In the data rows, 128 means zero.
Here are some points:
{119, 78, 154, 186, 90, 152, 105, 174, 90, 79, 126, 125, 131, 92,
 117, 136}
{129, 168, 88, 153, 160, 129, 102, 91, 156, 105, 76, 90, 83, 160,
 76, 134}
{146, 115, 154, 102, 101, 129, 181, 162, 96, 107, 155, 165, 153, 104,
 168, 119}
{93, 116, 123, 119, 124, 124, 154, 178, 121, 140, 140, 138, 143, 108,
 156, 78}
{139, 173, 99, 140, 160, 144, 101, 79, 166, 86, 82, 84, 79, 158,
 98, 123}
{108, 154, 93, 154, 159, 121, 78, 106, 176, 115, 101, 107, 102, 168,
 85, 128}
{139, 78, 153, 163, 75, 202, 154, 189, 58, 95, 132, 145, 117, 76,
 145, 154}
{174, 110, 122, 158, 61, 233, 164, 137, 40, 119, 144, 134, 124, 87,
 158, 225}
{118, 178, 78, 129, 160, 132, 99, 79, 169, 108, 73, 69, 76, 169,
 68, 140}
{141, 128, 159, 124, 124, 112, 121, 116, 127, 157, 158, 137, 147, 128,
 139, 147}
{150, 113, 153, 91, 120, 103, 168, 149, 117, 122, 151, 146, 148, 110,
 179, 120}
{110, 105, 139, 168, 125, 134, 106, 156, 121, 114, 129, 129, 141, 107,
 133, 123}
{129, 159, 109, 154, 147, 147, 105, 93, 169, 89, 88, 87, 89, 158,
 102, 131}
{121, 106, 124, 143, 101, 171, 170, 163, 83, 114, 128, 141, 149, 99,
 166, 121}
{135, 112, 166, 119, 106, 131, 134, 125, 102, 152, 143, 148, 145, 111,
 143, 168}
{138, 107, 168, 104, 92, 112, 156, 148, 105, 127, 161, 158, 154, 96,
 156, 128}
{128, 143, 123, 160, 157, 143, 105, 94, 167, 83, 89, 89, 102, 155,
 109, 129}
Then 16 other points, each followed by its number:
{141, 126, 147, 110, 114, 99, 136, 123, 120, 156, 151, 153, 154, 123,
 144, 158} 0
{131, 77, 131, 153, 63, 230, 185, 194, 58, 95, 143, 141, 121, 76,
 159, 169} 1
{134, 170, 72, 134, 153, 122, 92, 87, 157, 109, 86, 63, 83, 173,
 87, 140} 2
{145, 126, 159, 103, 125, 111, 125, 123, 122, 155, 158, 144, 153, 129,
 139, 167} 3
{139, 97, 164, 144, 85, 172, 128, 131, 69, 131, 151, 137, 133, 108,
 152, 162} 4
{145, 106, 158, 117, 100, 121, 144, 149, 102, 131, 153, 164, 149, 108,
 142, 145} 5
{152, 104, 146, 105, 115, 105, 111, 128, 124, 167, 166, 146, 148, 122,
 136, 152} 6
{143, 107, 160, 96, 110, 113, 177, 156, 107, 119, 158, 174, 139, 86,
 163, 118} 7
{135, 98, 171, 104, 112, 133, 175, 171, 89, 112, 172, 167, 151, 105,
 168, 107} 8
{132, 157, 100, 167, 158, 143, 107, 102, 181, 88, 87, 86, 80, 158,
 106, 125} 9
{50, 168, 65, 128, 196, 95, 107, 110, 159, 253, 102, 93, 151, 190,
 52, 84} 10
{150, 110, 177, 100, 96, 118, 149, 143, 103, 136, 159, 160, 139, 105,
 144, 123} 11
{156, 172, 88, 131, 165, 118, 106, 95, 161, 98, 78, 73, 74, 177,
 85, 141} 12
{144, 107, 164, 97, 107, 100, 148, 135, 119, 132, 161, 159, 144, 107,
 158, 132} 13
{133, 150, 108, 146, 142, 148, 98, 89, 167, 86, 82, 83, 70, 155,
 94, 137} 14
{128, 140, 110, 167, 154, 153, 96, 90, 172, 107, 87, 84, 108, 153,
 99, 128} 15
Which two of these numbered points are nearest to each point below, looking only along the 5 directions in which the first points spread most? Their numbers follow each, nearest first.
{136, 152, 117, 161, 159, 132, 92, 82, 181, 95, 86, 98, 91, 145,
 101, 117} > 9 15
{137, 105, 109, 146, 108, 203, 184, 160, 64, 106, 143, 149, 137, 91,
 166, 149} > 1 4
{59, 193, 23, 65, 188, 77, 113, 102, 161, 255, 127, 135, 143, 172,
 71, 10} > 10 2
{134, 129, 157, 98, 122, 103, 125, 117, 136, 170, 149, 152, 148, 121,
 139, 149} > 0 3
{132, 123, 151, 101, 125, 79, 105, 119, 150, 153, 156, 139, 164, 123,
 137, 141} > 6 0
{120, 132, 138, 180, 150, 140, 85, 111, 167, 96, 100, 116, 106, 141,
 95, 116} > 15 9
{143, 90, 150, 110, 96, 153, 190, 178, 61, 92, 155, 179, 149, 83,
 172, 136} > 8 7
{33, 188, 23, 112, 189, 91, 85, 101, 156, 255, 115, 118, 157, 189,
 69, 26} > 10 2
